In the data rows, 128 means zero.
Some points:
[146,104,170,158,145,114,98,140,115,131,156,125,75,181,88,81,128,147,104,133,91,88,104,143,
 173,102,134,116,101,125,145,150,91,130,114,111,83,195,51,186,170,185,129,136,148,128,146,161]
[125,136,141,162,109,133,137,177,140,87,108,124,67,195,96,108,125,65,117,126,89,72,158,139,
 193,75,137,137,177,116,198,120,131,161,147,72,129,78,129,163,159,82,111,109,86,140,162,165]
[135,98,128,133,136,123,120,171,146,139,167,98,120,111,101,117,59,178,105,150,119,185,113,149,
 99,156,82,136,139,160,134,112,141,127,142,128,93,135,93,156,51,116,142,103,150,127,205,139]
[115,132,137,154,150,149,120,148,93,128,142,146,55,105,144,85,172,185,72,119,150,119,145,111,
 125,175,64,205,109,72,229,87,96,114,86,99,147,172,190,121,107,35,145,143,145,95,114,138]
[160,128,133,153,156,143,124,99,68,80,138,162,202,145,91,73,110,67,237,110,144,175,85,113,
 118,128,129,140,148,165,107,172,58,135,170,134,108,141,118,130,157,127,142,80,131,83,122,125]
[124,124,119,112,122,69,120,190,51,141,156,150,103,123,83,134,165,108,132,141,125,123,190,125,
 120,75,140,147,120,117,180,97,122,163,166,95,128,145,94,143,112,71,150,168,140,97,169,138]
[91,136,117,117,120,171,133,113,252,130,118,212,115,81,109,128,120,134,63,87,134,144,141,89,
 147,175,149,216,138,103,134,128,188,127,76,101,134,53,155,141,86,204,150,108,127,112,104,67]
[130,127,115,118,125,192,94,146,121,106,176,149,185,59,111,100,93,166,135,114,125,168,123,153,
 74,117,128,102,86,172,119,91,172,96,119,152,124,124,138,119,148,108,163,58,177,203,126,124]
[77,161,144,104,99,95,106,160,68,123,108,205,64,190,112,168,180,60,163,125,106,223,149,113,
 156,76,174,138,134,168,151,151,124,129,123,110,161,133,145,62,111,145,70,127,69,218,153,138]
[115,119,97,126,149,118,160,138,75,141,137,186,197,67,144,112,128,156,109,79,94,194,153,164,
 120,74,93,128,161,137,131,110,136,185,131,134,136,193,107,88,117,106,138,148,127,132,99,155]
[155,149,136,76,139,211,122,98,63,108,116,157,79,69,136,133,142,139,150,177,150,209,29,99,
 68,148,121,109,83,129,124,169,125,174,161,104,126,92,87,125,169,174,146,78,163,109,122,151]
[130,106,74,145,135,187,134,151,247,101,81,141,99,122,111,183,116,114,0,175,137,100,135,142,
 180,167,156,157,167,125,109,106,152,83,98,124,121,80,150,79,129,163,143,106,163,93,82,61]
[90,103,134,190,118,74,170,146,203,134,108,129,53,140,89,206,156,123,208,144,120,68,104,113,
 144,132,126,136,155,96,123,160,116,143,145,108,133,16,172,70,175,105,79,215,155,195,72,66]
[72,134,169,155,108,148,153,137,164,155,105,106,112,187,149,117,99,79,154,100,131,33,83,124,
 140,142,162,62,160,142,88,136,101,61,149,137,171,64,221,141,139,183,97,91,125,118,89,146]
[171,116,104,171,144,96,128,153,183,209,124,129,49,149,112,155,132,72,188,129,84,88,139,116,
 140,130,161,167,181,127,156,178,149,60,69,140,145,82,112,79,137,40,120,92,94,118,122,105]
[118,141,122,90,135,147,135,109,133,159,126,105,194,89,113,197,101,206,102,144,151,146,134,159,
 98,136,134,85,112,158,152,75,132,103,135,99,96,140,110,120,112,175,170,228,115,38,111,129]
[102,119,96,127,146,139,130,99,92,142,184,102,197,88,97,121,113,151,64,171,177,174,110,126,
 107,128,101,146,133,104,93,124,135,179,97,148,99,166,126,105,150,178,125,144,94,149,168,118]
[142,137,133,120,105,144,123,133,94,132,134,110,32,113,112,160,119,100,110,131,114,171,206,156,
 107,88,118,168,107,117,197,91,137,95,127,144,108,218,152,131,76,120,132,147,173,89,177,110]
[103,140,128,109,131,70,125,100,146,138,104,104,159,194,164,105,140,175,157,125,138,85,110,141,
 141,91,118,51,125,113,90,180,102,125,148,137,126,163,126,163,151,124,155,43,144,163,133,139]
[151,128,166,68,128,202,133,110,88,154,108,113,170,120,147,143,104,146,66,148,152,203,110,121,
 63,147,120,121,130,95,124,114,158,84,126,155,97,141,97,113,113,178,127,178,167,99,103,67]
[147,143,125,154,59,132,121,98,142,83,163,159,183,64,180,87,96,109,96,127,145,85,111,66,
 136,165,114,159,173,172,134,138,137,145,149,81,206,182,60,144,117,55,117,115,120,188,143,66]
[104,128,126,144,125,170,114,98,95,135,103,119,175,90,157,90,83,179,71,150,127,169,182,134,
 99,138,143,178,123,56,98,98,177,91,131,125,114,108,153,80,95,174,137,223,151,42,188,138]
[226,124,127,129,97,147,131,126,122,200,125,73,129,100,154,127,180,93,47,64,160,80,174,123,
 147,153,122,168,86,59,163,124,67,132,103,108,163,163,201,134,137,39,115,150,102,166,156,161]
[120,119,99,130,152,127,99,140,145,109,116,102,173,133,155,77,115,184,130,141,110,169,84,136,
 160,108,146,165,109,111,95,138,126,119,108,138,99,162,144,190,98,215,159,166,104,61,119,100]
[155,186,176,151,120,99,135,105,218,110,85,152,126,115,82,134,66,82,155,122,120,64,65,141,
 159,163,136,172,125,96,159,158,174,146,113,139,158,95,179,96,114,136,100,74,109,130,32,203]
[221,165,108,134,146,163,195,78,68,71,156,172,108,77,184,124,124,147,148,135,159,118,139,120,
 81,152,134,115,144,121,92,66,166,91,78,94,126,105,166,132,119,6,129,77,143,213,132,68]
[189,132,147,132,145,71,118,163,132,121,92,68,78,104,88,114,141,79,114,106,113,107,174,119,
 91,105,120,72,125,171,179,131,152,145,146,140,132,202,91,113,146,78,175,147,147,99,195,106]
[83,106,124,95,101,95,152,146,128,91,146,129,149,87,152,94,219,136,216,136,132,161,157,122,
 148,101,148,119,145,131,111,142,104,134,141,140,101,211,78,95,148,106,109,103,67,187,137,145]
[108,131,108,173,150,156,98,108,115,114,100,102,181,124,131,112,81,186,104,139,144,207,134,130,
 98,164,128,137,111,148,140,111,116,165,107,152,85,109,44,151,142,115,162,131,162,110,74,116]
[51,114,178,144,109,118,154,76,120,159,106,112,60,170,150,165,142,89,127,107,128,74,73,147,
 171,140,142,119,141,145,73,152,152,121,141,144,179,58,155,181,153,135,126,73,108,132,68,169]
[124,107,147,83,104,119,139,120,117,184,124,112,111,211,147,102,93,124,119,131,122,24,144,169,
 201,121,125,131,127,194,126,166,136,190,117,164,139,18,175,86,136,112,98,129,103,137,77,151]
[149,141,138,148,160,76,98,132,141,121,130,67,191,117,141,171,208,151,190,133,122,111,92,136,
 65,138,85,134,156,142,58,140,123,125,162,106,114,123,93,137,136,207,122,102,141,86,92,123]
[103,136,103,122,123,165,83,121,122,111,119,160,217,106,133,96,176,173,132,133,129,128,137,143,
 126,135,152,105,133,105,118,97,181,108,120,139,107,99,142,179,86,190,80,213,128,5,206,60]
[120,110,124,133,127,61,133,132,97,123,191,112,147,188,151,118,123,113,122,104,120,121,142,108,
 118,137,129,48,117,136,64,172,109,163,169,142,95,164,140,164,160,139,120,123,105,140,134,158]
[136,157,119,88,153,138,135,126,186,135,140,81,121,139,164,171,106,200,159,91,143,112,65,115,
 153,123,121,68,112,122,53,135,63,116,172,167,155,106,64,140,127,200,88,158,145,65,145,137]
[158,96,96,120,123,74,128,142,83,85,137,95,156,130,112,195,158,149,136,103,96,145,165,100,
 142,110,100,119,93,129,215,112,147,113,116,164,125,157,142,146,118,105,154,116,118,153,204,151]
[67,120,181,125,129,97,125,148,157,159,104,130,122,156,168,186,124,61,167,150,114,62,135,111,
 193,152,142,56,104,123,80,156,102,152,107,145,151,59,189,126,152,70,121,118,94,141,99,142]
[122,142,122,129,140,137,150,122,140,114,123,162,55,125,94,149,125,74,86,139,100,154,210,148,
 116,79,198,131,127,161,187,94,109,146,89,121,154,163,150,94,52,77,98,150,126,203,142,151]
[125,123,134,120,130,101,144,118,139,143,128,147,198,184,180,91,125,73,187,150,129,88,93,137,
 105,130,87,111,83,147,93,126,57,105,161,160,107,121,106,166,153,138,118,127,135,177,118,173]
[158,101,73,80,127,150,103,104,107,117,134,114,115,171,89,89,137,147,193,130,177,172,121,122,
 99,144,100,148,123,110,95,113,154,138,161,121,143,187,73,131,160,203,160,121,118,175,84,160]
There is one direction along which these points spread out most. Take the direction at right angles to it along which they spread out most. Then take the direction at right angles to both along which they spread out most. Go by this last direction. Where along it does each point below lie, from 0 to 99? The average is 50, and the first point in the table lies past the average. One standard deviation of the points above along it is 16.
[151,128,166,68,128,202,133,110,88,154,108,113,170,120,147,143,104,146,66,148,152,203,110,121,
 63,147,120,121,130,95,124,114,158,84,126,155,97,141,97,113,113,178,127,178,167,99,103,67] 36
[120,119,99,130,152,127,99,140,145,109,116,102,173,133,155,77,115,184,130,141,110,169,84,136,
 160,108,146,165,109,111,95,138,126,119,108,138,99,162,144,190,98,215,159,166,104,61,119,100] 44
[120,110,124,133,127,61,133,132,97,123,191,112,147,188,151,118,123,113,122,104,120,121,142,108,
 118,137,129,48,117,136,64,172,109,163,169,142,95,164,140,164,160,139,120,123,105,140,134,158] 74
[147,143,125,154,59,132,121,98,142,83,163,159,183,64,180,87,96,109,96,127,145,85,111,66,
 136,165,114,159,173,172,134,138,137,145,149,81,206,182,60,144,117,55,117,115,120,188,143,66] 54
[91,136,117,117,120,171,133,113,252,130,118,212,115,81,109,128,120,134,63,87,134,144,141,89,
 147,175,149,216,138,103,134,128,188,127,76,101,134,53,155,141,86,204,150,108,127,112,104,67] 8
[158,96,96,120,123,74,128,142,83,85,137,95,156,130,112,195,158,149,136,103,96,145,165,100,
 142,110,100,119,93,129,215,112,147,113,116,164,125,157,142,146,118,105,154,116,118,153,204,151] 63
[124,124,119,112,122,69,120,190,51,141,156,150,103,123,83,134,165,108,132,141,125,123,190,125,
 120,75,140,147,120,117,180,97,122,163,166,95,128,145,94,143,112,71,150,168,140,97,169,138] 63
[226,124,127,129,97,147,131,126,122,200,125,73,129,100,154,127,180,93,47,64,160,80,174,123,
 147,153,122,168,86,59,163,124,67,132,103,108,163,163,201,134,137,39,115,150,102,166,156,161] 46
[135,98,128,133,136,123,120,171,146,139,167,98,120,111,101,117,59,178,105,150,119,185,113,149,
 99,156,82,136,139,160,134,112,141,127,142,128,93,135,93,156,51,116,142,103,150,127,205,139] 50
[103,136,103,122,123,165,83,121,122,111,119,160,217,106,133,96,176,173,132,133,129,128,137,143,
 126,135,152,105,133,105,118,97,181,108,120,139,107,99,142,179,86,190,80,213,128,5,206,60] 33
